Each path below is one point turned by a fixed rotation once a step. After each direction that follows a path, write how fast that rotation turns it, in degrees each step (0 if it stays still).
Each turn is a multiple of 5 degrees from 10 to 175, or 0.
Each row of a path follows its step; steps can be skipped.
path 1
step 1: -1.39, 0.59, -0.40, 1.54, -0.16, -1.75, 0.43, -0.20, 0.37, 0.54, 2.67, -1.74, 0.91, 2.87, 1.76, -2.59, -0.69, 2.29, 0.99, 1.62, 1.07, -0.16, 2.21, 1.70, -0.36, -1.81, 1.17, 1.61, -1.59, -2.28, -0.40, 0.87, 0.59, -2.84, 1.01, -0.13, 2.04, 3.80, -1.58, -1.88, -0.44, -0.45, -2.86, 3.27
step 2: -1.37, 1.86, 1.49, -0.43, 2.04, 0.31, -0.10, -1.07, -3.01, -1.90, -0.23, 0.88, -1.25, -2.95, -0.79, -1.07, 0.87, 0.26, 1.65, -1.30, 2.41, 1.74, -2.76, 1.45, 1.25, -3.90, -3.03, -1.15, -1.46, -1.76, 1.35, 0.15, 2.59, -1.25, 0.89, 0.00, 1.30, 0.02, -0.12, 2.15, -0.33, 1.52, -2.01, 2.07
step 3: -0.18, 0.02, 0.91, -1.43, -1.34, 0.01, -1.98, 3.26, -1.28, -1.74, 0.16, 0.68, -0.42, 1.27, 1.52, 3.01, -3.16, 0.04, 3.30, 2.30, -1.96, -0.72, -1.12, -1.39, -1.50, -1.83, -0.24, -1.56, 2.03, 0.10, 2.57, -1.15, 1.96, 2.18, -0.59, -2.20, -1.42, 0.40, 0.55, 1.22, 1.86, 2.78, -1.85, 0.72
step 4: 0.27, 0.07, 1.01, 0.63, -2.40, -1.62, 0.21, -0.41, -1.36, 1.85, 1.86, -4.50, -1.72, 4.16, -0.69, -0.01, -0.12, 0.09, 2.79, 3.47, 0.16, 4.21, 0.17, 0.35, -0.28, 0.86, 1.71, -0.19, 0.08, -1.25, -0.70, 1.32, -0.82, -1.57, 0.00, -0.63, 0.09, -0.82, 0.12, -2.45, -0.46, 0.91, -2.12, -0.37
step 5: 0.44, 0.75, 1.06, -0.88, 0.27, 1.55, 3.44, -3.19, -0.73, 0.76, 1.37, 1.52, -0.09, 1.70, -1.46, -0.54, -0.40, 3.19, 1.21, 0.46, 2.59, 1.60, -0.08, 4.89, 0.46, -3.44, -2.23, -1.64, -1.51, -0.47, 1.09, -0.48, -1.05, 0.90, -0.71, 0.88, -0.12, -2.60, 1.36, 1.12, -0.62, 0.07, 0.69, 1.16
step 6: -0.54, 1.58, 2.58, 2.94, -3.94, -1.43, -2.70, 0.70, -0.07, -0.45, -1.08, 3.34, -1.77, -0.18, -0.12, 1.88, -1.16, 0.94, 0.99, 0.69, 1.62, -2.97, 0.64, 2.57, -0.35, -0.24, -0.10, -1.52, 1.90, 0.35, 3.64, -2.57, 1.54, 1.32, 0.60, -0.41, -1.40, 1.55, 0.60, 0.14, -0.37, -0.28, 0.36, 1.15
step 7: -1.53, -0.33, 1.18, 3.15, 1.28, -3.17, 0.77, 1.25, -2.83, 1.30, -0.24, -1.14, -0.33, 2.29, -0.79, 0.35, 0.37, -1.23, -0.34, 4.57, 0.00, 1.74, -1.74, -1.58, 0.98, 0.36, 2.74, 0.70, 1.78, -0.14, -0.83, -3.53, 1.82, -0.49, 2.56, 1.21, 1.42, -0.43, 1.60, -0.44, 0.20, -0.61, -0.14, 1.83
step 8: -1.71, 1.37, 0.15, -2.61, -0.92, -1.69, 2.42, -4.27, -1.03, 0.28, 0.37, 1.14, 0.03, -0.23, 1.51, -0.59, -0.55, -0.31, 0.09, 1.41, 1.09, 1.79, -0.19, 0.14, -0.17, -4.03, 1.21, 1.39, 2.61, -2.04, -0.98, 0.22, -0.34, -0.16, -2.46, 1.49, 0.30, -3.23, 1.25, 1.59, 1.10, 1.95, 3.22, -0.26
step 9: -0.89, -0.62, -1.22, 2.43, -1.44, -0.29, -2.50, 0.15, 1.42, 2.99, 1.76, 1.12, -2.58, 0.76, 1.65, 0.87, -3.13, -0.34, -1.12, 0.35, 1.34, -2.04, 1.16, 1.99, 0.44, -0.37, -0.05, -2.10, 0.39, -0.89, 1.58, 0.64, 1.68, -0.67, 0.28, -1.19, -2.76, -1.78, -1.99, 2.34, -1.98, 3.72, 2.70, -0.88
step 10: 0.55, -1.77, -0.05, 3.45, -1.63, 0.23, 2.40, -0.20, -1.36, 2.19, -1.88, -2.28, 0.24, 0.63, -0.78, 1.50, 1.36, 0.23, -0.78, -0.96, 1.50, 1.35, -0.92, -2.95, 2.86, 2.28, 0.08, -0.79, 1.11, -0.76, 1.25, -1.58, 2.85, 0.21, 2.23, -0.58, -2.84, -3.28, -0.61, -1.54, -0.45, -0.95, 0.60, 2.87
0.23, 0.32, -0.38, -0.81, -0.42, -0.18, -0.63, -0.09, -0.53, -0.08, 0.76, 0.55, 0.00, -0.38, -0.33, -0.56, 0.68, 0.40, -0.34, -0.03, 0.37, -0.50, -0.58, 0.42, -0.64, -0.74, -0.77, 0.18, -0.16, 0.99, -0.06, 1.14, 0.34, -0.39, -0.15, 1.01, -0.06, -0.83, 0.54, 0.89, 0.00, 0.04, 0.18, 0.09 -> 115
-0.17, 0.18, 0.50, -1.10, -0.03, -0.35, 0.85, 0.30, 0.19, 0.55, 1.51, -0.16, 0.34, 0.12, 0.35, -0.05, 0.44, -1.33, 0.21, -0.25, -0.41, -0.21, 0.19, 0.46, -0.36, -0.03, 0.92, 0.26, -0.18, -0.21, 0.24, -0.21, -0.23, -0.48, 0.19, -0.65, -0.47, -0.37, 0.92, -0.08, 0.32, 0.00, -0.06, -0.90 -> 90
-0.25, -0.60, -0.32, -0.54, -0.40, 0.02, -0.12, -0.12, 0.10, -0.79, -0.90, 0.42, 0.30, 0.06, -0.67, -0.24, 0.06, -0.16, 1.02, -0.32, -0.63, -0.17, 0.14, 0.68, -0.74, 0.21, -0.11, -0.17, -1.00, -0.99, -0.06, -0.84, 0.74, 0.10, -0.04, 0.41, 0.17, -0.05, 0.02, 0.43, -0.17, 0.83, 1.10, -0.65 -> 120
-0.68, 0.63, 0.55, 0.25, -0.04, 0.65, 0.65, -0.34, 0.79, 0.29, -0.09, -0.06, 0.72, 0.65, 0.89, -0.32, -0.37, 0.34, 0.15, -0.31, 0.08, 0.72, -0.16, 0.64, 0.15, 0.08, -0.97, 0.13, 0.50, 0.05, -0.43, 0.66, -0.28, -0.99, 0.43, 0.53, -0.16, 1.01, -0.01, 0.56, -0.34, 0.41, 0.62, -0.68 -> 100
0.58, -0.03, 0.51, -0.24, 0.07, -0.46, 0.27, -0.39, 0.41, -0.61, 0.49, -0.03, -0.51, -0.23, 0.07, -0.83, -0.90, -0.70, 0.65, -0.65, -0.19, 0.45, -0.21, -0.07, 0.81, 0.33, -0.41, -0.16, 0.02, -0.20, -0.38, -0.67, -0.53, 0.15, -0.53, 0.74, -0.28, -0.41, -0.30, 1.31, 0.57, -0.96, -0.11, 0.79 -> 125
0.68, -0.65, -0.31, 0.47, 0.10, -0.11, -0.56, -0.04, -0.25, 1.08, -0.37, -0.61, 0.33, -0.70, 0.05, -0.14, -0.75, 0.61, 0.54, -0.07, -0.21, -0.17, -0.83, 0.96, 0.44, 0.53, 0.32, 1.30, 0.19, -0.54, -0.07, -0.02, 0.46, -0.68, 0.29, 0.00, 0.35, -0.43, 0.61, 0.23, -0.13, -0.42, -0.77, -0.52 -> 130
1.06, 0.81, 0.42, 0.08, -0.83, 0.95, 0.51, -0.28, -0.41, 0.79, -0.10, -0.71, -0.03, 0.11, -0.61, 0.68, -0.19, -0.05, 0.31, 0.06, -1.07, -0.46, 0.17, 0.47, -0.72, 0.47, -0.87, -0.56, -0.32, 0.46, -0.20, -0.21, -0.53, -0.09, -0.13, 0.10, -0.22, -0.56, -0.22, -0.70, -0.56, -0.54, 0.20, 0.35 -> 60
-0.10, -0.39, 0.46, 0.07, 0.16, -0.57, 0.07, 0.15, 0.68, 0.83, -0.02, -0.31, -0.78, -0.19, 0.08, 0.83, -0.27, 0.27, -0.60, 0.23, 0.74, 0.17, 0.37, -0.41, -0.66, 0.25, -0.22, -0.72, 0.46, -0.68, 0.35, -0.27, 0.04, 0.15, -0.35, 0.98, 0.70, -0.30, 1.43, 0.22, -0.31, -0.55, 0.98, -0.28 -> 25
